((11, 99, 78, 79, 1, 58), (65, 89, 68, 83, 51, 23)) gives 78
((42, 45, 12, 20, 44), (8, 13, 21, 26, -35), (27, 30, 15, 27, 48)) gives 21
((2783, 2892, 5376, 8986, 8748), (4953, 5366, 6027, 4599, 4611)) gives 5376
((-40, 5, 19, 0, -35), (15, -3, -19, -22, 30), (-20, -36, -16, 22, 9)) gives -19
((594, 809, 991, 542, 197, 493), (170, 795, 718, 150, 450, 395), (509, 643, 782, 469, 501, 600)) gives 718
((56, 511, -5, -422, -123), (163, 798, -53, -617, -204), (172, 62, 57, 164, 122)) gives -53
((41, 39, 45, 64, 22), (97, 7, 19, 6, 32)) gives 45
((-651, -231, -240, -99, 93, 456), (-436, -246, -240, -99, -42, 678), (-481, -231, -240, 52, 93, 542)) gives -240
((7183, 7991, 4137, 8452, 6447), (6630, 9940, 2929, 8435, 6235)) gives 4137
---
0,6,6,5,7,7,8: 8, 0

-15,-9,36,-19,-30
-18,-25,34,-26,6
: 36, -30

66,74,57,32,85,8,23: 85, 8

84,32,0,22,53: 84, 0

151,185,209,140,73
204,157,89,236,24
201,164,78,229,22
: 236, 22

16,70,36,58,32
75,35,49,60,65
67,70,50,64,44
: 75, 16

-258,304,643,-529: 643, -529

61,31,65,45
30,49,11,22
51,23,1,92
: 92, 1

1265,6280,5950,7288,9504,6583,1580: 9504, 1265

-142,-342,604,86,-814,183: 604, -814
---
[ 1.724  0.080 -1.090  0.005  0.728] → 0.728
[ -5.68   3.80   4.71 -18.40  10.26  -6.31] → -6.31
[  8.35  12.77   2.66  15.86  17.14 -15.00   4.63] → 4.63
[ -3.459  12.244 -17.081  -5.225   2.048] → 2.048
[ 0.12  0.04 -0.10  0.15  0.11  0.12] → 0.12
[ 134.88  175.15  115.64 -114.39  -39.01  133.05  114.23] → 114.23
[-15.238   9.925 -14.436 -13.977  -3.866 -17.978] → -17.978
[   8.6 -114.4  193.6  120.4   90.3  158.9] → 158.9
[-0.153  0.104  0.129  0.161] → 0.161
[-133.373  181.067  -32.525 -174.437   58.397] → 58.397
---
[[-11 -11   7  -7   8  -8  -3]
 [  2   8 -10   2 -14   6  -3]
 [ -9 -11 -15   7  -9 -15 -13]
 [  5   5  -1  -6  -9  10   1]
 [  2  14  -5   0 -12  17   1]
 [ 15  28 -26  13 -35  28  -1]
 [ -1   3   4  -7   0   5   2]] => -3

[[ -6 -13 -21 -21 -15  -7  -3]
 [ -2 -17 -22 -17  -4   6   2]
 [ 27  11  -8 -19 -16  -1   9]
 [ 12  11  28  37  24   8   5]
 [ 15   7   7   3  -7 -11  -1]
 [ 25  19   7  -4 -10  -9  -5]
 [ 24   7 -19 -34 -29 -14  -6]
 [ 12  -6 -20 -20 -11   1   5]] => 2

[[59 31 50 15 64 29 35 51 83 45 69]
 [61 57 60 62 52 59 57 61 80 47 52]
 [58 60 60 60 53 64 58 52 69 62 63]
 [50 68 72 46 70 54 80 58 44 62 49]
 [40 36 52 45 69 61 57 72 89 48 63]
 [59 53 63 57 53 65 58 51 54 61 58]
 [63 70 57 63 50 74 59 54 60 54 56]
 [64 41 58 69 49 96 49 38 64 47 53]
 [56 74 60 54 65 92 71 62 80 64 71]
 [61 55 47 41 57 65 33 71 47 56 53]
 [63 67 60 62 56 63 60 56 62 53 55]
 [64 49 65 53 46 88 61 47 62 55 73]] => 52

[[691 474 236 255 120 497 279 384 503 474 640 218 483 475 598 674]
 [297 578 789 799 725 223 806 385 476 532 246 725 250 801 820 256]
 [560 554 533 546 439 453 570 367 456 567 569 507 374 589 391 547]
 [743 353 468 490 134 473 507 325 295 376 751 444 403 637 650 455]
 [481 441 565 591 258 283 620 197 267 421 489 513 208 743 651 301]
 [436 461 783 777 622 506 772 561 417 455 443 763 544 718 729 331]
 [292 483 521 553 317  91 579 201 397 451 246 451 170 762 756 290]
 [495 760 519 503 681 495 494 508 767 717 490 527 467 391 352 630]
 [918 453 366 370 320 797 381 670 492 480 873 381 789 456 513 681]
 [610 382 754 723 708 704 692 706 451 459 637 846 715 502 371 522]] => 256

[[6 7 3 6 3 6 7 3 4 6 5]
 [6 6 5 6 5 4 6 2 2 5 4]
 [3 7 4 7 6 5 7 3 4 4 6]
 [6 5 4 6 4 6 8 4 3 5 3]
 [3 6 5 7 6 4 6 2 4 4 5]] => 4
